First come named turns, each shown by rows before and after it. For each pair of rows after them, which turns, in which order, take the first row to the second? The first pair is done for you.
turn T:
[-0.23, -0.21,  0.40,  0.13, -0.32,  0.05, -0.14, -0.13, -0.50, -0.04,
  0.07,  0.11, -0.09, -0.14,  0.02, -0.35, -0.23, -0.25] -> [-0.17, -0.23,  0.40,  0.24, -0.39,  0.11, -0.15, -0.12, -0.49, -0.04,
  0.09,  0.11, -0.06, -0.17, -0.04, -0.28, -0.22, -0.27]
[ 0.10, -0.06,  0.16,  0.56,  0.14,  0.21, -0.07, -0.18,  0.34, -0.24,
 -0.08, -0.09,  0.04, -0.32, -0.16,  0.25, -0.07,  0.01] -> [ 0.09,  0.18,  0.03,  0.61,  0.16,  0.11, -0.08, -0.33,  0.37, -0.22,
 -0.01, -0.22,  0.07, -0.05, -0.05,  0.10, -0.04, -0.06]
[ 0.00, -0.03, -0.18,  0.02,  0.21,  0.07, -0.01,  0.02, -0.32, -0.14,
 -0.14,  0.05, -0.02, -0.12,  0.22,  0.01, -0.09,  0.09] -> [ 0.04, -0.07, -0.18,  0.05,  0.17,  0.06, -0.04,  0.03, -0.29, -0.15,
 -0.14,  0.09, -0.03, -0.17,  0.20,  0.05, -0.07,  0.09]
[ 0.01,  0.33, -0.11,  0.35,  0.22,  0.30, -0.35,  0.27,  0.31, -0.18,
 -0.04,  0.04,  0.43, -0.08,  0.02,  0.18,  0.07, -0.57] -> [-0.07,  0.48, -0.15,  0.29,  0.28,  0.21, -0.30,  0.23,  0.29, -0.11,
 -0.03, -0.06,  0.44,  0.10,  0.11,  0.05,  0.06, -0.58]
turn N:
[-0.12,  0.48, -0.15,  0.09,  0.24, -0.22, -0.01, -0.01, -0.11,  0.06,
  0.06, -0.29,  0.01,  0.38,  0.24, -0.19,  0.07, -0.14] -> [-0.23,  0.19,  0.01, -0.27,  0.34,  0.10,  0.02,  0.15,  0.29,  0.15,
 -0.32, -0.06,  0.30,  0.11,  0.33, -0.01, -0.09,  0.14]
[-0.07, -0.11,  0.11, -0.39, -0.04,  0.10,  0.16, -0.19, -0.24,  0.31,
 -0.02, -0.22, -0.10,  0.12, -0.13, -0.11,  0.00,  0.15] -> [-0.05, -0.05,  0.09, -0.30,  0.01,  0.12,  0.10, -0.24, -0.29,  0.30,
  0.04, -0.24, -0.08,  0.17, -0.16, -0.08,  0.06,  0.13]
[-0.03, -0.27, -0.18,  0.02, -0.20,  0.22, -0.17, -0.59,  0.43,  0.39,
  0.03, -0.12, -0.06, -0.03, -0.14,  0.00,  0.11,  0.11] -> [ 0.03, -0.25, -0.24,  0.00, -0.34,  0.06, -0.11, -0.56,  0.38,  0.36,
  0.10, -0.15, -0.24,  0.05, -0.13, -0.08,  0.03, -0.01]
turn C:
[-0.20, -0.05,  0.11, -0.86, -0.07, -0.38,  0.15,  0.44,  0.01,  0.02,
 -0.35,  0.36, -0.06,  0.00,  0.21, -0.07, -0.33,  0.10] -> [-0.31, -0.40,  0.29, -0.82, -0.03, -0.08,  0.03,  0.11, -0.15,  0.40,
 -0.30,  0.27,  0.03, -0.11, -0.03,  0.04, -0.02,  0.49]
[ 0.01,  0.09,  0.11,  0.02, -0.43, -0.12,  0.04,  0.05, -0.28, -0.05,
  0.23,  0.03, -0.48,  0.19, -0.05, -0.07, -0.11, -0.05] -> [ 0.02,  0.04,  0.13, -0.11, -0.45, -0.13,  0.09,  0.12, -0.16, -0.04,
  0.15,  0.08, -0.46,  0.18,  0.02, -0.09, -0.21, -0.09]
[-0.03, -0.55,  0.14, -0.27, -0.13,  0.48,  0.03, -0.41,  0.51,  0.27,
 -0.08, -0.04,  0.09,  0.04, -0.20,  0.19,  0.09,  0.47] -> [ 0.05, -0.26,  0.07,  0.23, -0.03,  0.45, -0.10, -0.61,  0.12,  0.21,
  0.27, -0.29,  0.01,  0.18, -0.35,  0.17,  0.43,  0.37]
turn U:
[ 0.13, -0.10, -0.12,  0.15,  0.01,  0.33, -0.12,  0.03,  0.08, -0.11,
  0.22,  0.22,  0.19, -0.12,  0.04,  0.12,  0.06,  0.14] -> [ 0.07,  0.10, -0.10,  0.17,  0.18,  0.24, -0.11,  0.20, -0.10, -0.17,
  0.24,  0.17,  0.24, -0.09,  0.09,  0.04,  0.10,  0.11]
[ 0.18, -0.16, -0.26,  0.27, -0.29,  0.20, -0.10, -0.05,  0.50, -0.13,
 -0.03,  0.08, -0.02, -0.21, -0.07,  0.27, -0.12,  0.03] -> [ 0.09,  0.34, -0.21,  0.35,  0.17,  0.10, -0.06,  0.23,  0.32, -0.30,
 -0.14,  0.08,  0.23, -0.05,  0.16,  0.15, -0.07, -0.05]
[ 0.23,  0.37, -0.22,  0.53, -0.04, -0.07, -0.13, -0.17, -0.37, -0.25,
  0.24, -0.04, -0.06,  0.12, -0.16,  0.21,  0.29, -0.40] -> [ 0.30,  0.02, -0.24,  0.47, -0.34,  0.02, -0.13, -0.35, -0.17, -0.14,
  0.25,  0.01, -0.18,  0.02, -0.27,  0.31,  0.23, -0.37]
Then:
Each pair is two turns apart.
[-0.25, -0.41, -0.15, -0.39, -0.67, -0.16,  0.33, -0.05, -0.04,  0.10,
 -0.33,  0.27, -0.33, -0.23, -0.08,  0.03, -0.23, -0.07] -> [-0.23, -0.37, -0.12,  0.05, -0.58, -0.02,  0.12, -0.45, -0.48,  0.23,
 -0.02,  0.01, -0.37, -0.14, -0.38,  0.03,  0.29,  0.05] | C C
[-0.16, -0.27,  0.28, -0.55,  0.14,  0.17,  0.00,  0.19,  0.09,  0.26,
 -0.25,  0.18,  0.06, -0.23, -0.30,  0.01, -0.10,  0.14] -> [ 0.13, -0.06,  0.00,  0.08, -0.27, -0.24, -0.09,  0.01, -0.21,  0.01,
  0.27, -0.07, -0.47, -0.03, -0.50, -0.04,  0.00, -0.33] | T N
[ 0.23,  0.00, -0.03,  0.47, -0.20,  0.13, -0.22,  0.10,  0.20, -0.17,
 -0.06, -0.04, -0.14, -0.31, -0.35,  0.27,  0.07, -0.23] -> [ 0.26, -0.02, -0.03,  0.42, -0.28,  0.09, -0.17,  0.14,  0.22, -0.18,
 -0.04, -0.04, -0.21, -0.31, -0.33,  0.28,  0.01, -0.26] | N N
[-0.04,  0.25,  0.06,  0.04,  0.03, -0.31, -0.12,  0.02, -0.27, -0.10,
  0.02, -0.07, -0.12,  0.08,  0.04, -0.08, -0.12, -0.17] -> [-0.15,  0.00,  0.13, -0.32, -0.02, -0.20, -0.02,  0.08, -0.04,  0.02,
 -0.22,  0.09, -0.06, -0.05,  0.12, -0.06, -0.27,  0.01] | C C
[ 0.09, -0.11,  0.07,  0.48, -0.07,  0.41, -0.14,  0.27,  0.24, -0.19,
 -0.01,  0.25,  0.19, -0.26, -0.17,  0.18,  0.11,  0.19] -> [ 0.05, -0.09,  0.07,  0.08, -0.27, -0.06,  0.10,  0.66,  0.15, -0.28,
 -0.10,  0.37, -0.10, -0.23, -0.03, -0.02, -0.27, -0.08] | U N
[ 0.01, -0.24, -0.10,  0.12, -0.21,  0.10, -0.10, -0.26, -0.02,  0.10,
  0.26,  0.03, -0.34,  0.09, -0.17,  0.12,  0.15,  0.15] -> [ 0.13, -0.01, -0.27,  0.18, -0.25, -0.15, -0.03, -0.03,  0.06, -0.15,
  0.25,  0.04, -0.42,  0.21,  0.01,  0.07, -0.03, -0.12] | C C
[-0.08, -0.21,  0.10,  0.18, -0.17,  0.12,  0.03,  0.36, -0.22, -0.15,
 -0.18,  0.09, -0.01, -0.31, -0.23,  0.19, -0.11,  0.04] -> [-0.05, -0.16,  0.03,  0.27, -0.23,  0.04,  0.00,  0.31, -0.32, -0.14,
 -0.06,  0.01, -0.12, -0.25, -0.26,  0.14, -0.04, -0.03] | C N
[-0.29, -0.27,  0.14, -0.37,  0.14,  0.01,  0.06,  0.20, -0.18,  0.57,
 -0.07,  0.07, -0.02, -0.09,  0.16, -0.30, -0.16,  0.37] -> [-0.02, -0.58,  0.12,  0.03, -0.12,  0.23, -0.12,  0.19,  0.07,  0.34,
 -0.01,  0.25, -0.06, -0.48, -0.12,  0.08, -0.11,  0.35] | T T
[ 0.03, -0.10,  0.05,  0.17,  0.15,  0.18, -0.12, -0.16,  0.07, -0.03,
  0.12,  0.09,  0.12, -0.02, -0.21,  0.14,  0.16, -0.04] -> [ 0.00,  0.07, -0.01,  0.12,  0.24,  0.10, -0.08, -0.21,  0.05,  0.03,
  0.15,  0.00,  0.10,  0.18, -0.06,  0.02,  0.17, -0.06] | T T
[-0.07,  0.18, -0.25,  0.16,  0.21,  0.21, -0.17, -0.13, -0.05,  0.13,
  0.29, -0.06,  0.31,  0.12, -0.03,  0.01,  0.36,  0.18] -> [ 0.04,  0.19, -0.36,  0.14, -0.11, -0.18, -0.06, -0.11, -0.15,  0.08,
  0.43, -0.16, -0.06,  0.25, -0.05, -0.10,  0.21, -0.09] | N N
[-0.10,  0.19, -0.02,  0.23, -0.04, -0.03, -0.08, -0.28, -0.11,  0.20,
  0.27, -0.24,  0.03,  0.33, -0.02, -0.24,  0.19,  0.09] -> [-0.08,  0.31, -0.12, -0.01, -0.11, -0.25,  0.06,  0.10,  0.23, -0.04,
  0.05, -0.09, -0.02,  0.35,  0.28, -0.28, -0.24, -0.13] | C C
[-0.16,  0.44,  0.26,  0.12,  0.23, -0.36, -0.09,  0.17, -0.62, -0.27,
  0.10, -0.20, -0.25,  0.03, -0.22, -0.05,  0.27, -0.12] -> [-0.25,  0.23,  0.28, -0.49,  0.10, -0.38,  0.13,  0.50, -0.10, -0.31,
 -0.31,  0.11, -0.18, -0.13,  0.06, -0.02, -0.28, -0.14] | C C
[ 0.18,  0.14,  0.00,  0.14, -0.06, -0.48,  0.08,  0.26, -0.31, -0.21,
  0.29, -0.08, -0.36,  0.07, -0.07, -0.06,  0.05, -0.34] -> [ 0.32, -0.11, -0.12,  0.14, -0.41, -0.29,  0.03, -0.10,  0.17, -0.07,
  0.31, -0.12, -0.40,  0.06, -0.11,  0.02, -0.04, -0.30] | U T
[-0.05,  0.14,  0.07, -0.02,  0.20, -0.20,  0.09, -0.06, -0.32, -0.01,
  0.16, -0.27,  0.01, -0.08, -0.19, -0.20,  0.03,  0.07] -> [ 0.06, -0.12,  0.01, -0.10, -0.16, -0.22,  0.11, -0.14, -0.10,  0.02,
  0.17, -0.21, -0.18, -0.17, -0.27, -0.15, -0.13,  0.00] | C U
[ 0.21,  0.31,  0.01, -0.01,  0.26,  0.20, -0.35, -0.11,  0.29,  0.09,
  0.09, -0.10,  0.46, -0.23, -0.01,  0.05,  0.11,  0.01] -> [ 0.22, -0.12,  0.03, -0.51, -0.22, -0.05, -0.17, -0.11,  0.36,  0.24,
  0.03,  0.00,  0.07, -0.35, -0.06,  0.00, -0.19, -0.01] | N C
[ 0.06,  0.07,  0.05,  0.26,  0.38,  0.22, -0.37, -0.25,  0.22, -0.05,
  0.25, -0.08,  0.42,  0.32,  0.19,  0.02, -0.10,  0.06] -> [ 0.10, -0.12,  0.01, -0.19,  0.05, -0.09, -0.13,  0.04,  0.51, -0.13,
  0.03,  0.07,  0.16,  0.24,  0.33, -0.02, -0.56, -0.12] | C N
[-0.22,  0.08,  0.15, -0.27,  0.06, -0.19,  0.01,  0.04, -0.10,  0.09,
 -0.06,  0.18,  0.03, -0.07,  0.04, -0.03, -0.08, -0.11] -> [-0.19, -0.08,  0.16, -0.28, -0.04, -0.08,  0.00, -0.06, -0.05,  0.17,
 -0.04,  0.19,  0.04, -0.12, -0.05,  0.00, -0.01, -0.01] | C U
[-0.01, -0.18, -0.01,  0.26, -0.02,  0.36, -0.10,  0.19,  0.12, -0.21,
 -0.06,  0.20,  0.21, -0.35, -0.17,  0.41,  0.14,  0.10] -> [-0.07,  0.01,  0.09,  0.29,  0.12,  0.12, -0.04,  0.37, -0.46, -0.23,
  0.07,  0.08,  0.05, -0.23, -0.24,  0.26,  0.26,  0.00] | U U
[ 0.17, -0.02, -0.09, -0.08, -0.40, -0.43,  0.08,  0.32,  0.27, -0.23,
  0.04,  0.07, -0.18, -0.22, -0.01,  0.05, -0.20, -0.51] -> [ 0.14,  0.19, -0.11, -0.05, -0.20, -0.42,  0.07,  0.41,  0.26, -0.31,
 -0.05,  0.06, -0.03, -0.15,  0.12,  0.01, -0.25, -0.50] | U U
[ 0.16, -0.11,  0.01,  0.08, -0.29, -0.01, -0.06, -0.14,  0.19,  0.01,
 -0.03,  0.19, -0.05, -0.11, -0.01,  0.01, -0.17, -0.18] -> [ 0.14, -0.10, -0.01,  0.06, -0.31,  0.02, -0.07, -0.23,  0.26,  0.05,
 -0.04,  0.18, -0.01, -0.04,  0.03, -0.04, -0.14, -0.17] | T C
[-0.06,  0.01, -0.02,  0.53, -0.02,  0.01, -0.03,  0.27,  0.41, -0.51,
 -0.04, -0.02,  0.18,  0.03,  0.30, -0.25,  0.03, -0.46] -> [-0.01,  0.01, -0.07,  0.51, -0.14, -0.14, -0.02,  0.19,  0.30, -0.48,
  0.11, -0.12,  0.04,  0.11,  0.25, -0.32,  0.05, -0.54] | C N
[-0.23,  0.28, -0.12, -0.42, -0.09, -0.13,  0.08, -0.17, -0.11,  0.14,
 -0.05,  0.07,  0.06,  0.24,  0.37, -0.31, -0.09,  0.11] -> [-0.23, -0.17,  0.07, -0.54, -0.14, -0.03,  0.04,  0.10, -0.25,  0.11,
 -0.19,  0.28,  0.02, -0.21,  0.10, -0.09, -0.12,  0.23] | T T
[-0.06,  0.07, -0.19,  0.04, -0.25, -0.02,  0.04, -0.13,  0.37,  0.17,
  0.04,  0.01,  0.08, -0.09,  0.27, -0.01, -0.04, -0.10] -> [-0.08,  0.30, -0.20,  0.23, -0.08, -0.10,  0.03, -0.10,  0.11,  0.13,
  0.14, -0.08,  0.13,  0.03,  0.24, -0.08,  0.08, -0.13] | N U
[ 0.06, -0.30, -0.09,  0.17, -0.11, -0.05,  0.19, -0.15,  0.44,  0.11,
 -0.15, -0.20,  0.26, -0.06, -0.14,  0.05, -0.29, -0.11] -> [-0.01,  0.09, -0.12,  0.21,  0.08, -0.28,  0.26,  0.10,  0.24, -0.05,
 -0.16, -0.26,  0.25,  0.11,  0.06, -0.07, -0.32, -0.26] | U N
[-0.21,  0.07, -0.34,  0.14, -0.45,  0.24, -0.05, -0.04,  0.33, -0.24,
  0.05, -0.20,  0.00,  0.05, -0.20,  0.00,  0.18,  0.00] -> [-0.38,  0.39, -0.32,  0.05, -0.13,  0.13,  0.02,  0.11,  0.22, -0.26,
 -0.06, -0.18,  0.14,  0.22, -0.01, -0.13,  0.16, -0.01] | U T
[-0.09, -0.39,  0.40, -0.31,  0.11,  0.32,  0.37,  0.50, -0.05, -0.29,
 -0.44,  0.60,  0.34, -0.34, -0.09,  0.19, -0.23,  0.29] -> [-0.20, -0.32,  0.53, -0.17,  0.31,  0.28,  0.30,  0.42, -0.59, -0.15,
 -0.24,  0.43,  0.34, -0.25, -0.27,  0.08,  0.11,  0.41] | U C
[ 0.04,  0.32,  0.08,  0.01,  0.18, -0.15, -0.07,  0.48,  0.00, -0.13,
 -0.18,  0.14,  0.17, -0.11, -0.07,  0.27, -0.16,  0.13] -> [ 0.03,  0.17,  0.08, -0.20, -0.03, -0.23,  0.01,  0.49,  0.04, -0.02,
 -0.22,  0.15,  0.01, -0.14, -0.06,  0.19, -0.30,  0.13] | N C
[-0.23,  0.07,  0.24,  0.07,  0.23,  0.30, -0.12, -0.26, -0.18,  0.15,
  0.05, -0.09,  0.16,  0.00, -0.20,  0.07,  0.11,  0.31] -> [-0.08, -0.29,  0.19, -0.24, -0.32,  0.02,  0.08, -0.07,  0.09,  0.05,
 -0.03,  0.10, -0.24, -0.15, -0.19,  0.10, -0.35,  0.09] | N T
[ 0.05, -0.08, -0.19,  0.35, -0.17,  0.21, -0.10, -0.28,  0.31,  0.05,
  0.11,  0.08, -0.05, -0.04, -0.27,  0.23, -0.08, -0.11] -> [-0.12,  0.26, -0.29,  0.14, -0.01,  0.04,  0.03, -0.38,  0.24,  0.21,
  0.17, -0.12, -0.04,  0.35,  0.01, -0.06, -0.08, -0.13] | T T
[ 0.24,  0.09, -0.26,  0.38, -0.06, -0.10,  0.20,  0.29,  0.01, -0.36,
  0.21,  0.42,  0.23, -0.16, -0.07,  0.15,  0.01, -0.16] -> [ 0.15, -0.26, -0.16,  0.01, -0.09,  0.10,  0.24,  0.22,  0.20, -0.13,
  0.03,  0.53,  0.34, -0.33, -0.11,  0.22, -0.04,  0.09] | C C
[ 0.08, -0.30, -0.07,  0.08, -0.38,  0.38, -0.14,  0.01,  0.80, -0.17,
 -0.08,  0.10,  0.11, -0.08, -0.08,  0.29, -0.32, -0.30] -> [-0.13,  0.34,  0.00,  0.23,  0.38,  0.46, -0.15,  0.22,  0.44, -0.32,
 -0.15,  0.03,  0.60,  0.10,  0.15,  0.16, -0.07, -0.21] | C U
[ 0.34,  0.15, -0.25,  0.71, -0.20, -0.03, -0.19,  0.06,  0.24, -0.53,
  0.22,  0.04, -0.11, -0.06, -0.06,  0.28,  0.00, -0.51] -> [ 0.07,  0.42, -0.03,  0.54,  0.46,  0.08, -0.13,  0.43, -0.11, -0.56,
 -0.03,  0.15,  0.29, -0.12,  0.05,  0.22,  0.11, -0.29] | N U
[ 0.16, -0.06, -0.10,  0.13, -0.15,  0.18, -0.01,  0.00,  0.32, -0.04,
 -0.18,  0.06,  0.15, -0.02,  0.06,  0.15, -0.04,  0.01] -> [ 0.20, -0.04, -0.16,  0.10, -0.31, -0.01,  0.02,  0.02,  0.29, -0.04,
 -0.08,  0.02, -0.02,  0.04,  0.07,  0.07, -0.11, -0.13] | N C
[ 0.14,  0.19, -0.30,  0.26, -0.19, -0.07, -0.06, -0.07,  0.41, -0.26,
  0.03,  0.00, -0.06,  0.01,  0.14,  0.03, -0.15, -0.25] -> [-0.02,  0.45, -0.25,  0.07,  0.05, -0.29,  0.04,  0.09,  0.03, -0.22,
  0.03, -0.04, -0.04,  0.19,  0.26, -0.19, -0.13, -0.27] | U T
[-0.02,  0.29, -0.01, -0.13,  0.19, -0.14, -0.09,  0.14, -0.24, -0.02,
 -0.26,  0.19,  0.06,  0.36,  0.01, -0.17, -0.13, -0.05] -> [-0.06,  0.04,  0.09, -0.27,  0.21, -0.06, -0.08,  0.18, -0.29,  0.06,
 -0.35,  0.27,  0.07,  0.16, -0.10, -0.07, -0.09,  0.10] | T C
[-0.15,  0.31,  0.04,  0.09,  0.25,  0.16, -0.04, -0.34, -0.24,  0.21,
  0.17, -0.33,  0.18,  0.29, -0.02, -0.14,  0.38,  0.18] -> [-0.09,  0.58, -0.12, -0.07,  0.18, -0.21,  0.12,  0.10,  0.05, -0.16,
  0.02, -0.17,  0.07,  0.37,  0.33, -0.24, -0.09, -0.22] | C C
[ 0.15,  0.29, -0.20,  0.30,  0.19, -0.05, -0.16, -0.11, -0.02, -0.29,
  0.15,  0.07,  0.01,  0.28, -0.01,  0.36,  0.21, -0.07] -> [ 0.24, -0.03, -0.18,  0.26, -0.10, -0.06, -0.15, -0.27,  0.01, -0.17,
  0.25,  0.07, -0.22,  0.19, -0.19,  0.39,  0.21, -0.05] | U U
[ 0.02, -0.08, -0.07, -0.48, -0.20,  0.09,  0.06, -0.14,  0.59,  0.22,
 -0.21, -0.01,  0.01,  0.24,  0.23, -0.18, -0.34, -0.05] -> [-0.13,  0.35, -0.07, -0.25,  0.08, -0.14, -0.01, -0.23, -0.12,  0.31,
  0.11, -0.34, -0.06,  0.60,  0.15, -0.42,  0.01, -0.10] | N T
[-0.02, -0.35,  0.13,  0.28, -0.01,  0.16, -0.07, -0.20, -0.47,  0.04,
  0.05, -0.06, -0.16, -0.24, -0.35,  0.16,  0.26,  0.14] -> [ 0.06,  0.09, -0.03,  0.50, -0.01, -0.14, -0.06, -0.11, -0.48, -0.17,
  0.22, -0.16, -0.28,  0.01, -0.19,  0.02,  0.20, -0.12] | C T
[-0.02,  0.14,  0.00,  0.15,  0.08, -0.04,  0.01,  0.00, -0.09, -0.11,
  0.01,  0.05,  0.12, -0.01,  0.07,  0.07,  0.05, -0.08] -> [ 0.04, -0.09,  0.00,  0.11, -0.17, -0.02,  0.01, -0.13, -0.05, -0.02,
  0.06,  0.04, -0.01, -0.08, -0.06,  0.15,  0.02, -0.05] | U U
[ 0.30, -0.13, -0.13,  0.13, -0.46, -0.28, -0.37, -0.32,  0.04, -0.26,
  0.25, -0.12,  0.00,  0.06, -0.12,  0.15,  0.01, -0.06] -> [ 0.29,  0.08, -0.24,  0.08, -0.31, -0.25, -0.32, -0.10,  0.34, -0.45,
  0.09, -0.01,  0.21,  0.09,  0.12,  0.14, -0.19, -0.14] | C U
